One turn moves each row of this set onto another row. After a few examples, where does it send each row asked below?
Fif: -1.61,-2.42,-0.92,+2.99,-1.75,-0.54,-3.02,+1.73,+2.46,+1.90,+0.90,+1.36,-3.77,+0.24,-0.13
Lura: +0.59,+1.42,-3.70,+1.74,+1.77,+3.22,-1.98,+0.36,+3.65,+2.92,+0.58,+3.16,-1.05,-1.02,-0.28
mula: -0.91,+2.36,-4.36,+1.53,+2.56,+2.67,-2.45,+1.71,+3.80,+1.95,+0.61,+1.49,-2.89,-0.80,-1.15
Gab: -2.26,-2.50,-0.27,+1.71,-1.83,-0.18,-3.48,+1.26,+2.12,+2.21,+0.85,+0.83,-3.37,+0.39,-0.68
Mesim: -2.02,-2.41,-0.86,+2.56,-1.99,-0.51,-3.27,+1.83,+2.19,+2.13,+0.74,+0.98,-3.76,+0.32,-0.36
pab: -2.13,+1.60,-3.32,-0.82,+0.82,+2.96,-1.61,+2.40,+3.40,+3.15,-1.80,+0.90,-2.67,+0.13,-0.97
Kuz: -2.01,+2.26,-4.05,-0.16,+1.81,+2.78,-2.81,+2.13,+3.10,+2.78,-0.16,+0.45,-2.48,-0.52,-1.71
fezu: -2.22,-2.16,-0.56,+2.10,-1.25,-0.30,-4.13,+1.13,+1.95,+1.89,+1.78,+0.62,-3.24,-0.02,-1.08
pob: -2.15,-2.26,-1.02,+2.40,-1.80,-0.56,-3.70,+1.89,+2.01,+2.05,+1.18,+0.67,-3.59,+0.14,-0.76
Kabeg: -0.32,+1.89,-3.90,+1.82,+2.02,+2.80,-1.06,+1.63,+4.42,+1.93,-0.59,+2.55,-3.26,-0.18,+0.02
Bom: -1.27,+2.82,-2.34,+0.90,+1.08,+2.29,-5.84,+1.16,+3.56,+2.68,+1.66,+3.01,-1.97,-0.61,-0.38
topet: -0.59,+1.69,-1.20,+0.94,-0.36,+2.58,-3.07,+1.22,+4.67,+2.94,-1.06,+4.68,-2.67,+0.75,+1.62
Niva: -2.03,+1.69,-1.01,-0.91,-1.04,+2.70,-3.94,+1.72,+3.69,+3.82,-1.57,+3.32,-2.14,+0.84,+0.60
Kuf: -2.44,+2.41,-1.74,-0.95,-0.16,+2.51,-5.59,+1.71,+3.08,+3.69,+0.16,+2.33,-1.71,+0.03,-0.62
Sif: -1.51,-2.16,-1.13,+3.23,-1.45,-0.56,-3.36,+1.67,+2.43,+1.70,+1.55,+1.27,-3.84,-0.05,-0.27
palar: -0.71,+0.70,-2.86,-0.49,+0.06,+3.55,-1.27,+0.99,+3.13,+4.18,-1.62,+2.49,-0.85,-0.08,-0.35
dise: +0.40,+0.78,-3.10,+1.06,+0.71,+3.44,-0.87,+0.56,+3.83,+3.44,-0.99,+3.47,-1.29,-0.27,+0.34
bar: -1.90,-2.14,-1.24,+2.96,-1.45,-0.60,-3.80,+1.66,+2.09,+1.94,+1.65,+0.83,-3.61,-0.07,-0.66
gipot: -0.45,+1.71,-3.91,+0.60,+1.69,+3.16,-3.08,+0.57,+2.85,+3.37,+0.93,+1.90,-0.53,-1.26,-1.42
vapu: -1.07,+1.29,-3.27,+0.42,+0.93,+3.02,-0.51,+2.07,+4.24,+2.70,-2.09,+2.16,-3.21,+0.36,+0.12
dul: -1.29,+1.26,-3.34,-0.78,+0.63,+3.43,-2.60,+1.05,+2.54,+4.11,-0.37,+1.50,-0.41,-0.64,-1.47
bisu: -1.24,-2.42,-0.49,+3.17,-1.25,-0.32,-3.03,+0.89,+2.62,+1.45,+1.43,+1.79,-3.74,+0.20,-0.15
Botoz: -1.67,-2.67,-0.14,+2.37,-1.82,-0.23,-2.75,+1.12,+2.49,+1.85,+0.62,+1.53,-3.68,+0.58,-0.04
midid: -0.19,+2.41,-2.04,+2.00,+0.89,+2.32,-4.31,+0.92,+4.55,+2.21,+1.03,+4.54,-2.60,-0.14,+0.98
guton: -1.59,-2.12,-0.75,+3.02,-0.84,-0.33,-3.86,+0.87,+2.30,+1.48,+2.18,+1.25,-3.49,-0.17,-0.69

Kabeg moves to Kuz
bisu moves to fezu
Sif moves to pob
And these:
Kuf moves to topet
gipot moves to palar

One turn moves each row of this set onto another row. After a few examples, where does it send each row asked below?
nifoz: -1.52,+0.47,-0.02,+2.24,+0.10,-3.14,+0.88,-2.55,+0.07,-0.71,+0.04,-0.89,+0.51
tikos: +0.55,-1.14,+0.02,-2.03,-0.33,-2.00,+0.80,+2.91,-0.67,-1.17,+0.65,-1.35,+1.67
Namu: -1.59,+0.49,-0.50,-1.39,-0.87,+0.00,+1.55,+2.26,+1.72,-1.95,-0.01,+0.07,+0.79
Gazi: -1.36,+2.07,+1.80,+0.00,+0.38,-3.15,+0.96,-1.58,+1.39,-0.12,+0.78,-2.58,+1.46
sur: +0.02,-0.27,+0.31,-1.88,-1.89,-4.09,-1.03,-1.91,+2.35,+1.12,+2.23,-1.08,+0.62
Vep: +0.50,-1.96,-0.79,-0.89,-0.45,-2.10,+0.69,+2.44,-1.26,-1.46,+0.29,-0.50,+1.14
gar: +0.53,-0.85,+0.31,-1.50,+0.57,-1.23,+1.58,+2.07,-0.52,-1.74,+0.27,-2.10,+1.56
Zef: +0.02,+0.52,+1.08,-1.54,-0.41,-2.77,+0.33,-3.07,+2.73,+0.26,+1.85,-2.26,+0.71
Bedan: -0.16,-0.62,-0.20,+0.32,-0.24,-2.53,+0.60,-4.17,+1.83,-0.47,+1.20,-1.08,+0.03
ren: -0.73,-0.11,+0.62,-3.27,-1.43,-2.61,-1.27,-0.39,+2.02,+1.25,+2.50,-0.67,+1.95
pul: -0.08,-1.36,-0.89,-0.06,-1.77,-3.79,-0.73,-3.00,+1.42,+0.36,+1.53,+0.12,-0.12
Vad: -1.00,-1.41,-0.93,+0.60,+0.32,-0.66,+0.63,-3.59,+0.62,-0.96,+1.00,+0.17,+0.60
Zofut: -0.79,+0.57,+1.13,-1.94,+0.83,-0.51,+0.86,-2.58,+2.26,-0.36,+1.74,-1.98,+1.71
Beted: +0.47,-1.63,-0.50,-0.38,+0.45,-1.17,+1.58,+1.59,-1.11,-2.10,-0.05,-1.14,+1.08
sulu: -1.31,+1.39,+1.05,-0.97,-1.48,-4.82,-0.85,+0.11,+1.21,+1.15,+1.40,-1.36,+1.59
nebi: -1.58,-0.16,-1.23,-1.08,-1.39,-0.47,+1.09,+2.40,+1.24,-1.70,-0.01,+0.91,+0.61
tet: -1.58,+0.35,-0.84,-1.69,-1.41,-0.47,+0.99,+2.65,+1.66,-1.57,+0.14,+0.41,+0.83
bol: -1.62,+0.05,-1.02,-0.83,-0.91,+0.05,+1.59,+2.00,+1.30,-2.15,-0.14,+0.52,+0.53
miriv: -0.91,-2.09,-1.60,-0.70,-1.91,-2.73,-1.46,-1.44,+0.50,+0.63,+1.69,+1.43,+0.82
dezi: -1.40,-0.19,-0.66,+1.18,-1.75,-4.80,-0.85,-0.86,-0.06,+0.55,+0.69,+0.34,+0.59

dezi moves to nifoz
Beted moves to gar
nebi moves to bol
And these:
Vad moves to Zofut
sur moves to pul

